The rows below fall into families. The same turns and mirrors carry the whole set onto itself and the rows of a family onto each other. For each named row, which other rows are in its family? Write them in the order they are listed.
These 32 rows form 4 families of 8 rows each.
nute: [  5  21  -1   5 -13  12  -3  17  -1  -6  -2  21 -14  -4  -3  -8  -8  -7
  -3 -26 -34   4]
Rogib: [ -5  -2  16   5  -2  44  -9  -3 -13  17  13  20  12  16   7   3   6 -14
  -2   3  -4   9]
firiv: [ 31  11 -22   2  -5 -25   3  27  10   5  12  21 -12  -9  28 -13 -28   9
   7   4 -10  -6]
mozo: [ 42  -4  26  17   2  19 -22  15 -17  18   9  30 -25   0  20 -12 -21  -8
   1   3 -12  -1]
Kapeg: [  5  16  -6  10  -2  16   3   9  -7  -5   6  31  -8   1   0 -15 -10  -4
   0 -30 -39   2]
Tuf: [ -9  13 -28 -10   6  -5  12   9  14  13  15  12  23  -2  13   4  -3   4
   9   0  -3  10]
sirad: [-16   7 -29 -10  -5  -8   6   7   5   8  10   7  25   8  15   6  -2  -1
   8   1  -8   8]
Muvu: [ 50 -12  18  20   0  23 -12  12 -13  15  11  27 -21   5  21 -14 -24 -11
   3   2 -10 -10]
Rudu: [ 33   2  10  11 -20  10  13  28 -11   8  -4  32  12  31  17  18 -13  -2
   5  -3   2   5]
vafa: [  7   3 -10  -3  32   8 -21  -6   0   8  22  11  -9 -11  25 -31 -12 -16
   9  -1 -19   4]
keb: [  5  -3  12   5   5  43 -13  -7 -13  15  15  19  16  26   7  -2   2 -20
   4  -3  -5  13]
rim: [ 38 -11  17  12  -2  17 -21   7 -19  10  15  28 -22   9  24 -19 -31 -18
  -2   4  -6  -7]
suv: [-13  19 -28 -13   0  -4   2   9   8   6  15  11  25  12  14   1  -2  -1
   8   0  -7  16]
Vuno: [ 29   4   0  11 -32  10  12  27  -4  12   6  28  13  28  10  17 -15   4
   1   2   3   1]
runit: [ 35   2 -15   5  -2 -26   1  20   9   6   0  18  -9  -5  25 -20 -26   8
   8   3 -15 -16]
kozu: [ 29  -9  -3  -3   1   1 -14  12   1  27  19   8  12  13  34   4 -15  -9
  10  31  22   3]
mapa: [ 44  -7  20  18  -6  22 -23  10 -20  10  11  26 -20  16  21 -15 -23 -15
   2   2 -14  -4]
Vil: [ -3  18 -25  -6   2  -1  12  16  12  14  11  11  27   7  10   9   7   4
  10  -1 -11  12]
funa: [ 21  -3  -6  -7   3   9 -15   5   1  32  16  14  15  16  38   3 -17 -13
  11  32  17   9]
bugu: [  4  -3   3   2   8  44 -13  -3 -14  15  19  21   6  20  10   6   3 -20
  -6 -12  -9  18]
simiv: [ 23 -13  -9  -5  10   1 -13   3  -4  26  26  14  11  17  35   5 -23  -5
  15  30  16  -1]
Vavok: [ -1   4   6   2   3  42 -12   0 -15  17  25  21  13  20  10   8   0 -18
   2  -1  -3  21]
mun: [  3   5 -18  -5  20   5 -23  -6   5  15  30   8  -7 -16  17 -29 -10 -13
   3   5 -19  -1]
zifom: [  6   6 -10  -1  24   7 -28 -14   0  12  28   7 -10 -11  19 -23 -13 -19
   8   6 -13  -7]
dig: [ 32   3 -19   2  -2 -33  -6  25   0   9   6  18 -11  -8  28 -10 -28   5
  11   2 -17  -2]
lif: [ 22 -19  -1   2   7   0 -12   5 -11  32  21  15  14  12  37   2 -14  -2
  12  30  14   3]
sol: [ -1   0  -3   2  27   0 -29  -7   3   7  18   9  -5 -13  22 -25  -7 -18
   7   4 -17   4]
gak: [ 31   9 -11   4  -8 -29   4  25   9   8   7  18  -3  -5  23 -17 -28   5
  14  16  -9 -15]
Naku: [ 13  20  -1  12  -9  16   3  19   0  -5   2  25  -6  -1   0 -19  -2  -7
  -4 -29 -32   6]
vumub: [ 28   2  -2   4 -31  11  15  28 -15  19   1  28   5  21  13  19 -15  11
   2   0  -2   3]
dol: [ 28   0   2   8 -25   9  17  35  -6  10  -2  31  13  27  15  12 -12   7
   2  -4  -4  13]
Pevo: [ 14  11  -2  13  -3   6   7  17  -7  -9   9  25 -11  -2  -5 -16  -8  -1
  -2 -29 -35  -5]

The rest of the family of Rogib: nute, mozo, sirad, dig, lif, sol, vumub
The rest of the family of dol: Kapeg, Tuf, runit, kozu, mapa, Vavok, zifom

The rows below fall into families. The same turns and mirrors carry the whole set onto itself and the rows of a family onto each other. For each named row, which other rows are in its family? Write them in the order they are listed.
These 30 rows form 6 families of 5 rows each.
gebu: [ -6  10 -20   2   5   0 -10 -15   1  25]
meli: [ -3  16  -1   6 -16   4 -18  13 -10 -26]
riruv: [-31  -2  -7   0   8 -11  -4   6 -22  -6]
nagi: [ -2   8 -13  -2  11   5 -11 -18  -4  27]
Sedud: [-11   2 -24   2   6  -3 -11 -12  -3  26]
Pame: [-22 -11  -5  10   4 -15   4   6 -21  -1]
kedo: [-27 -17  -8  -1   8  -6   0   7 -22  -5]
Seg: [-11  16  -5  -3 -11   7 -21   9   1 -25]
Pav: [-12   7 -20  -9   1   7 -13 -17  -2  27]
zut: [  1   1  17 -17 -21  20   4 -23 -10  -9]
zop: [-25  -4   0   2  10 -10   5  -2 -27  -3]
pana: [-28  -8  -4   3   6 -13   0   1 -27  -5]
lazi: [ 16 -26  -6   6 -14  10 -22 -15 -19   8]
sud: [  2   9  17 -15 -19  20   0 -25 -11  -6]
tota: [ 14 -26  -3   8 -22   7 -23 -15  -3   6]
keton: [ -8   8 -14   3   1   4 -10  -7   4  30]
fofak: [ -1   0   7 -16 -17  17   7 -27 -15 -18]
gire: [ 13 -25 -17   4 -23   7 -21 -16 -11   0]
ped: [ -6  10   2   5 -20   1 -23  14 -10 -24]
gimad: [ 17 -24 -12   2 -13  10 -15 -22  -8   9]
muz: [  6  -2  12 -15 -24  21  -1 -23  -7 -13]
Tifud: [ -6  11 -15   5   3   0 -17 -11   5  25]
dabub: [  5   2  15 -14 -20  18   8 -17 -21 -11]
boda: [ 17 -28  -9   6 -13   8 -19 -16  -8   4]
Robit: [ -8  15   1  -2 -18   6 -24  13 -10 -22]
Sifi: [-12  20   5   0 -12   1 -27   6  -7 -21]
kozal: [-11  13   4  -6 -17   7 -17  11 -11 -28]
mevez: [ 16 -30  -5   8 -14   7 -13 -13 -15   7]
vikop: [-27  -9   2   5  14  -9  -1  -1 -22  -6]
bodif: [ -3   5  16 -10 -26  16   1 -29 -12  -8]

The rest of the family of Tifud: zop, sud, ped, mevez
The rest of the family of Pame: nagi, tota, dabub, Sifi
The rest of the family of vikop: meli, lazi, keton, bodif
The rest of the family of Sedud: riruv, gimad, muz, kozal
The rest of the family of gire: kedo, Seg, Pav, fofak

